Z_449: [-1.34 -0.64 -0.27  0.85  0.33]
Z_333: [ 1.00  0.85 -0.27 -0.64  0.33]
Z_572: [ 2.52 -6.10  8.91  2.53  2.90]
Z_805: [-1.34 -0.64 -1.30  2.75 -2.95]
Z_477: [ 4.35 -8.56 -5.54  6.55  7.46]
Z_193: [-6.69  1.57 -1.63 -6.20 -4.56]
back: [ 0.33  0.85 -0.27 -0.64]  Z_449
back: [-1.30 -0.64]  Z_805

Z_698: [ 3.62 -0.11 -3.32  3.29  1.23 -0.22  0.21  1.79 -2.03 -1.44 -1.65 -2.97
 -1.41 -1.59  0.80 -1.47  2.93 -2.65  0.02 -6.87  0.59 -5.39 -1.80]
Z_407: [-3.78 -2.87 -3.02  4.54 -2.01  1.49  0.38  3.78 -7.29 -0.31 -2.53 -0.81
 -2.28  0.07 -1.48 -0.31  1.35 -1.45 -0.37 -6.29  2.42 -5.53 -3.79]
Z_875: [ 0.07 -1.50 -0.31  5.63 -0.04  0.22 -0.68  0.11  1.67 -5.44  0.25 -3.78
 -2.87 -3.02  4.53 -2.01  1.49  0.38  3.78 -7.29  0.56  2.40  0.33]
back: [-5.53  2.42 -6.29 -0.37 -1.45  1.35 -0.31 -1.48  0.07 -2.28 -0.81 -2.53]  Z_407
back: [-1.44 -2.03  1.79  0.21]  Z_698
back: [-0.31 -1.48  0.07]  Z_407
back: [-3.78  0.25 -5.44  1.67  0.11 -0.68  0.22 -0.04  5.63 -0.31 -1.50]  Z_875
back: [-7.29  3.78  0.38  1.49 -2.01  4.53 -3.02 -2.87 -3.78]  Z_875
back: [ 0.38  1.49 -2.01  4.53 -3.02]  Z_875
back: [-1.59 -1.41 -2.97 -1.65 -1.44 -2.03]  Z_698

Z_149: [ 1.17 -0.10  0.27  0.49 -0.12 -0.27]
Z_303: [-0.10  4.42  1.39  1.25  2.26  2.15]
Z_889: [-0.45  2.22  2.68  0.45 -1.68  5.87]
Z_897: [ 0.08 -0.81  4.73  6.91 -1.51 -3.67]
Z_973: [-1.60  1.25 -1.01 -0.23 -0.02 -1.16]
Z_102: [ 1.28 -0.17  0.88  1.32 -0.28 -0.69]
Z_180: [-1.06 -0.05 -0.23 -0.08  0.03 -0.19]
Z_944: [ 1.25 -1.60  0.23  0.32  0.00 -0.16]
Z_27: [-0.76  0.15  0.15  0.06 -0.06  0.45]
asked: [ 1.25 -1.60  0.23  0.32  0.00 -0.16]  Z_944
back: [-0.28  1.32  0.88 -0.17  1.28]  Z_102
asked: [-1.60  1.25 -1.01 -0.23 -0.02 -1.16]  Z_973

Z_727: [-0.65 -1.41 -3.19 -2.57 -0.34 -3.49 -7.71  2.02 -2.76  0.08  3.66 -1.19
  5.33  3.89  2.36]
Z_419: [ 2.88  1.06 -0.11 -2.79  0.41  4.58  7.43 -1.64 -2.67  3.09 -4.54 -2.16
  1.47 -1.48  0.48]
Z_46: [-3.32 -0.10  2.52  0.79  0.36 -1.37 -3.13 -1.30 -2.53 -1.08 -1.99  0.77
  1.32  1.22  0.72]
Z_719: [ 0.52 -0.87  1.71  1.22 -2.87  2.46 -1.21 -1.09  2.51 -1.31 -0.16  0.04
 -5.42  0.58 -1.26]
Z_951: [-0.62  0.08  0.43 -2.22  1.38  7.64 -2.78  1.19 -2.39 -0.10 -3.51  0.37
  5.99 -0.67 -1.43]
Z_983: [-2.78  0.97 -0.53 -1.08  2.64  3.16 -3.89  0.78  3.75  0.83  3.98 -2.61
  3.88 -1.60 -2.19]
Z_494: [-2.14  4.59  1.66  0.36 -3.71  6.22  7.13  0.26  5.71  1.36  7.44 -4.88
  1.31  1.18  3.67]
Z_252: [ 0.52 -1.06 -3.29  1.75 -0.16  0.70  0.90  0.71 -2.63  2.10 -4.83 -3.07
 -2.60  0.43  3.11]
Z_583: [-2.78  0.97 -0.53 -1.08  2.64  3.16 -3.89  0.78  3.75  0.83 -2.78 -3.85
 -2.91 -1.62  1.97]
back: [ 2.51 -1.09 -1.21  2.46 -2.87  1.22  1.71 -0.87]  Z_719
back: [ 0.08 -0.62]  Z_951
back: [-1.26  0.58]  Z_719

Z_201: [0.24 0.02 0.22 0.23 0.89 0.13 1.46 8.37 0.21 1.42 0.23 0.44 0.05 2.61
 1.63 0.23]
Z_843: [0.91 0.31 0.84 0.51 0.56 0.77 0.87 1.55 1.32 1.42 0.23 4.79 0.28 1.39
 1.36 1.24]
Z_121: [0.32 0.05 0.28 0.92 0.58 0.12 0.67 1.23 0.61 0.86 0.46 0.99 0.07 2.35
 5.78 3.06]
Z_376: [0.57 0.08 0.20 0.87 0.62 0.27 2.59 0.70 0.25 4.56 1.35 2.01 0.21 1.12
 2.28 0.67]
Z_316: [4.37 0.07 0.10 0.42 0.11 0.11 2.40 1.82 0.30 2.68 0.49 2.21 0.43 2.10
 0.49 0.26]
Z_382: [0.39 0.39 0.37 0.75 0.45 0.98 1.16 0.09 0.37 3.65 0.91 6.27 0.38 0.24
 1.12 0.86]
Z_179: [1.91 0.21 0.28 0.39 0.28 0.51 2.23 1.07 0.41 3.78 0.46 4.58 0.54 0.94
 0.49 0.26]
Z_447: [0.76 0.23 0.62 0.26 0.76 1.11 2.00 2.32 0.49 3.50 0.27 4.03 0.34 0.90
 0.56 0.21]
Z_965: [0.54 0.54 0.29 0.49 0.03 0.20 0.04 0.02 1.88 0.10 0.06 5.50 0.16 0.18
 0.67 7.67]
Z_693: [0.23 4.79 0.29 1.39 0.75 2.01 1.03 0.33 0.56 2.88 0.33 6.67 0.34 0.30
 0.69 0.45]
Z_660: [0.24 0.25 0.36 1.30 0.46 0.48 0.60 0.07 0.55 1.67 0.94 3.90 0.18 0.37
 3.42 3.57]
back: [0.07 0.60]  Z_660
back: [0.44 0.23]  Z_201
back: [1.36 1.39 0.28]  Z_843
back: [3.65 0.37 0.09 1.16 0.98]  Z_382
back: [0.56 0.51 0.84 0.31 0.91]  Z_843
back: [1.39 0.28 4.79 0.23]  Z_843

Z_426: [-0.70  1.64  4.02  6.88 -3.38 -0.20  0.67  3.49 -2.03  3.34  2.72  1.17
  0.80 -3.18  1.91  2.18  5.56  1.13  0.14 -0.78  3.74  1.57  3.85  0.33
  0.02  0.45  0.46  6.35  0.82  3.35 -0.21  0.33  3.88  2.07  2.42  0.86
  6.28  0.98  3.34  2.24  4.16  6.39  3.99 -0.33 -1.60  4.05 -1.23  6.65
  3.41  0.02  1.18  1.41  2.08  3.15]
Z_207: [ 2.52 -0.52  3.56 -0.33  0.85  2.92  1.25  1.76  1.22 -0.16 -0.57  1.94
  3.28  5.47  0.63 -0.99 -2.75  1.91  2.97  2.72 -1.41 -0.60 -0.10  1.57
  2.23  2.24  0.42 -1.93  1.10  0.42  4.29  1.80 -0.36  1.90  1.81  0.61
 -3.11 -0.57 -0.98 -0.62  0.41 -1.85 -1.89  1.11  2.72  0.40  1.91 -3.19
  0.07  3.13  0.92  0.95  1.44  0.06]
Z_167: [ 3.67  1.42 -1.28 -5.43  7.75  3.77  3.27 -1.56  5.56 -0.70 -0.66  2.61
  3.00  7.86  0.89  0.06 -4.16  2.20  3.02  4.85 -0.96  1.23 -1.11  2.63
  3.29  2.56  2.43 -4.57  2.18 -0.49  3.98  3.17 -1.37  1.52  0.63  1.78
 -4.50  1.27 -0.70  0.11 -1.18 -4.39 -1.66  3.20  4.59 -1.18  4.88 -4.91
 -0.71  3.31  1.50  1.19  0.93 -0.26]
Z_794: [ 2.89  0.69  0.64 -1.39  4.11  2.39  1.32  0.83  3.57  0.16  0.70  1.32
  1.03  3.19  0.85  1.59 -0.32  1.52  1.27  3.02  1.18  2.34 -0.08  1.98
  2.53  1.97  2.43 -0.93  1.40  0.62  1.26  2.55 -0.08  0.67  0.83  2.20
 -0.03  1.67  1.26  1.34 -0.20 -0.79  0.53  2.30  2.52 -0.52  3.59 -0.33
  0.85  2.92  1.25  1.76  1.22  0.12]
Z_872: [ 2.40  1.32  0.83 -6.79  9.11  4.38  3.90 -2.54  6.93 -1.46 -1.43  2.81
  3.24  9.42  0.54 -0.07 -5.83  2.35  2.93  5.75 -1.53  1.50 -1.88  2.88
  4.00  3.02  2.77 -5.82  2.11 -0.62  4.29  3.82 -2.27  1.41  0.79  2.29
 -5.59  0.97 -0.92 -0.39 -2.05 -5.65 -2.98  3.30  5.26 -1.91  5.92 -6.00
 -1.05  3.46  1.41  1.12  1.23 -0.67]
Z_236: [-1.62  1.37  3.38  6.47 -4.12 -0.56  0.31  3.17 -3.18  2.82  2.28  0.52
  0.57 -3.78  1.31  1.16  5.32  0.76  0.17 -1.38  3.06  0.47  3.39 -0.22
 -0.46  0.11 -0.49  5.96  0.12  2.77 -0.12 -0.27  3.46  1.69  2.10 -0.08
  5.57 -0.01  2.52  1.64  4.06  6.09  3.59 -1.00 -2.27  3.58 -2.10  5.86
  3.07 -0.79  0.75  1.02  1.67  3.20]
Z_23: [ 2.27  1.90 -2.06 -3.15  4.70  2.54  2.98 -1.52  3.52 -0.22 -0.12  1.72
  2.99  6.13  1.05 -0.50 -3.18  1.63  3.46  2.43 -2.36 -0.57 -0.58  2.06
  2.05  2.22  1.00 -3.09  1.88 -0.44  4.30  1.41 -0.66  1.35  0.96  1.01
 -4.43  0.92 -1.68 -0.32 -0.74 -3.34 -2.18  2.28  4.28 -0.12  2.16 -4.54
 -0.95  0.69  1.79  0.71  0.89  0.74]
Z_91: [ 1.32  1.78 -1.26 -2.11  3.82  2.71  3.55 -1.40  2.48 -0.16 -0.57  1.94
  3.28  5.47  0.63 -0.99 -2.75  1.91  2.97  2.72 -1.41 -0.60 -0.10  1.57
  2.23  2.24  0.42 -1.93  1.10  0.42  4.29  1.80 -0.36  1.90  1.81  0.61
 -3.11 -0.57 -0.98 -0.62  0.41 -1.85 -1.89  1.11  2.72  0.40  1.91 -3.19
  0.07  0.28  1.31  0.67  1.65  1.70]
back: [ 3.30 -2.98]  Z_872
back: [ 1.22  1.76  1.25  2.92  0.85 -0.33  3.59 -0.52  2.52]  Z_794
back: [0.83 1.32 2.39]  Z_794

Z_535: [-1.43 -3.34  3.21 -3.18 -7.03 -0.32 -1.30 -0.33  7.50 -4.50  3.74  6.05]
Z_230: [ 4.45  1.69  5.68  4.90 -0.96  6.97  3.62  1.67 -2.71 -3.21  1.15 -6.50]
Z_211: [ 2.76  5.74  5.12  3.51  2.16  8.65  1.27  1.90 -3.84 -1.45  1.65 -5.92]
Z_307: [ 1.25  1.45 -4.93  4.09  1.89 -3.18 -0.33 -1.30 -0.32 -3.34 -3.85 -4.63]
Z_150: [-1.32 -0.47 -1.17 -5.07 -3.17  3.53 -0.88 -1.85 -8.54  2.29  2.75  1.91]
Z_927: [ 1.81  1.00  1.10  4.60  2.56 -4.25  0.00  2.54  8.97 -0.43 -2.91 -0.83]
Z_57: [ 3.74 -1.43 -7.03 -4.50  3.21 -0.32 -3.18 -0.33 -3.34 -1.30  7.50  0.96]
Z_12: [-3.12  1.10 -7.47 -5.16  1.11 -5.67 -4.96 -3.20  0.06  3.29  7.21  2.30]
Z_765: [-3.69  2.40  7.72  3.37 -3.35 -1.37  3.77  0.80  3.46  1.19 -6.65 -2.56]
back: [ 8.97  2.54  0.00 -4.25  2.56  4.60  1.10  1.00]  Z_927
back: [ 7.50 -1.30 -3.34 -0.33 -3.18 -0.32  3.21 -4.50 -7.03 -1.43  3.74]  Z_57
back: [-1.30 -3.34 -0.33 -3.18 -0.32]  Z_57
back: [-1.37 -3.35  3.37  7.72  2.40 -3.69]  Z_765
back: [-0.88  3.53 -3.17 -5.07 -1.17 -0.47]  Z_150

Z_281: [-2.39  8.55  1.79 -2.63 -5.15  3.36  3.85]
Z_589: [-8.71  6.21  0.76 -2.16  3.29  3.47 -2.67]
Z_708: [ 2.50 -8.81 -1.61  2.24  5.09 -3.26 -3.30]
Z_488: [ 8.55  1.78 -2.63 -6.69 -0.59  1.78  1.02]
Z_821: [ 8.53 -5.41 -1.00  2.07 -3.06 -3.44  2.65]
Z_130: [ 3.35  3.85  1.57  6.83  0.63 -2.03 -1.06]
Z_339: [ 9.31 -0.88 -1.27 -6.82 -0.64  2.02  1.49]
Z_700: [-8.62  6.19  0.58 -1.98  2.52  3.29 -2.21]
Z_815: [ 2.51 -9.15 -1.10  2.36  5.30 -2.90 -3.20]
Z_864: [-4.42 -3.30  3.33 -5.71  2.15  7.06 -4.13]
Z_195: [ 3.55 -3.12 -2.58 -6.03  6.79  1.99 -4.50]
back: [-2.21  3.29]  Z_700
back: [-3.30 -3.26]  Z_708
back: [3.85 3.36]  Z_281
back: [-2.63  1.79  8.55]  Z_281
back: [-2.63  1.79]  Z_281

Z_508: [3.03 3.04 3.71 2.73]
Z_438: [ 6.83 -2.78  3.71  2.73]
Z_954: [4.29 1.18 4.71 0.94]
Z_590: [ 3.14  3.71 -2.78  1.03]
back: [ 2.73  3.71 -2.78]  Z_438
asked: [3.03 3.04 3.71 2.73]  Z_508
asked: [ 6.83 -2.78  3.71  2.73]  Z_438

Z_831: [ 1.22 -1.05 -1.47  0.50 -1.69  1.36 -1.60]
Z_618: [-2.04  3.73  2.68 -0.30  6.83 -6.22  8.66]
Z_110: [ 1.59 -0.25 -0.03 -0.57  0.62  0.66 -1.58]
Z_757: [ 1.22 -1.05 -1.47  0.50 -1.69  1.36 -2.16]
Z_15: [-0.67 -0.48 -1.25  0.49 -0.37  0.66 -1.58]
asked: [ 1.22 -1.05 -1.47  0.50 -1.69  1.36 -2.16]  Z_757

Z_226: [ 0.26  3.36 -1.13  0.57  0.88 -0.77 -3.20 -0.64  1.11  0.48 -2.38 -0.69
  0.80  0.17  1.97  1.48  2.58 -0.61 -0.16 -0.58]
Z_743: [-0.07  2.39 -0.43  0.26  0.79 -0.60 -2.52 -0.45  2.56  0.06 -1.81 -0.45
  0.79 -0.40  2.70  2.10  1.58 -0.29  0.22 -0.38]
Z_44: [ 0.23  2.57 -0.35  0.44  0.21 -0.06 -2.50 -0.05 -0.95 -0.58 -1.91 -0.11
  0.49  0.37 -0.22  0.22  1.41  0.00 -0.01 -0.05]
Z_302: [ 0.26  3.36 -1.13  0.57  0.88 -0.77  6.23 -0.64  1.11  0.17  0.80  1.48
  0.48 -0.69 -2.38  1.97  2.58 -0.61 -0.16 -0.58]
Z_521: [ 1.04  1.65 -0.05  1.05  0.69 -0.20 -2.36 -0.29 -1.43  2.59 -0.40 -0.44
  1.18 -0.75  0.94  0.02  0.46  0.93 -0.29 -0.42]
Z_11: [ 3.46 -1.91  1.22  3.57  1.15  0.53 -3.71 -0.19  0.19  1.43 -3.78 -0.38
  3.27 -3.81  0.34  2.31  0.38  0.23 -1.32 -0.40]
Z_368: [-3.25  2.83  0.10 -3.46  0.09  3.81  1.89  5.09 -0.40 -0.24 -0.57 -0.99
  1.28 -2.25 -1.22 -1.28 -6.41 -0.79  9.35  5.81]
Z_311: [ 0.58  0.66  1.63  0.60 -0.39 -0.04 -1.87 -0.24 -2.03  0.57 -0.32 -0.46
  0.96 -0.42 -0.56 -0.63 -0.48  2.22  0.02 -0.42]
Z_947: [ 0.39  0.96  1.44  0.65 -0.15  0.06 -2.26 -0.18 -0.24 -0.57 -0.99 -0.40
  1.28 -0.35  0.38  0.72 -0.07  1.67 -0.81 -0.37]
Z_370: [ 0.53  0.08  1.78  0.73 -0.27 -0.72 -1.98 -1.00  0.63  0.15 -0.88 -1.30
  1.44 -0.42  1.09  0.90  0.38  2.03 -1.04 -1.21]
back: [-0.63 -0.56]  Z_311
back: [ 1.48  1.97  0.17  0.80 -0.69 -2.38  0.48]  Z_226
back: [2.58 1.48 1.97]  Z_226
back: [ 1.28 -0.40 -0.99 -0.57 -0.24]  Z_947
back: [0.23 0.38 2.31]  Z_11

Z_139: [1.01 1.46 2.21 1.77 1.75 0.68 2.28 7.99]
Z_395: [-1.19  9.46  2.00  3.61  2.26  4.47  2.41  5.69]
Z_120: [1.00 2.20 2.79 1.91 2.01 2.65 5.50 3.42]
Z_648: [3.35 1.80 1.77 1.40 1.79 2.97 4.08 2.14]
Z_726: [1.57 1.38 3.89 1.57 1.87 1.65 4.23 3.48]
Z_759: [3.19 2.37 1.62 2.58 2.73 1.08 1.76 1.49]
Z_75: [0.65 3.02 1.92 1.50 2.55 3.04 1.69 3.73]
Z_428: [0.89 1.34 4.13 2.26 2.21 2.49 2.46 2.82]
Z_490: [-1.19  9.46  2.26  3.61  2.00  1.08  1.49  1.76]
back: [2.73 2.58]  Z_759
back: [2.46 2.49 2.21 2.26 4.13]  Z_428
back: [1.76 1.49 1.08]  Z_490
back: [ 2.26  3.61  2.00  9.46 -1.19]  Z_395
back: [1.77 2.21]  Z_139
back: [1.40 1.77 1.80 3.35]  Z_648
back: [2.49 2.21 2.26 4.13 1.34]  Z_428

Z_393: [ 4.44  6.60 -5.41 -5.36  6.84  4.06]
Z_985: [ 1.41  9.59  4.76 -5.36  6.84 -1.29]
Z_654: [ 7.44 -7.09 -2.00  1.77  7.40 -8.73]
Z_539: [ 5.95  1.40  9.59  4.76  2.42 -1.29]
back: [ 7.40  1.77 -2.00]  Z_654
back: [-8.73  7.40  1.77 -2.00 -7.09]  Z_654
asked: [ 1.41  9.59  4.76 -5.36  6.84 -1.29]  Z_985
back: [-5.36  4.76  9.59]  Z_985
back: [2.42 4.76 9.59 1.40]  Z_539
asked: [ 4.44  6.60 -5.41 -5.36  6.84  4.06]  Z_393

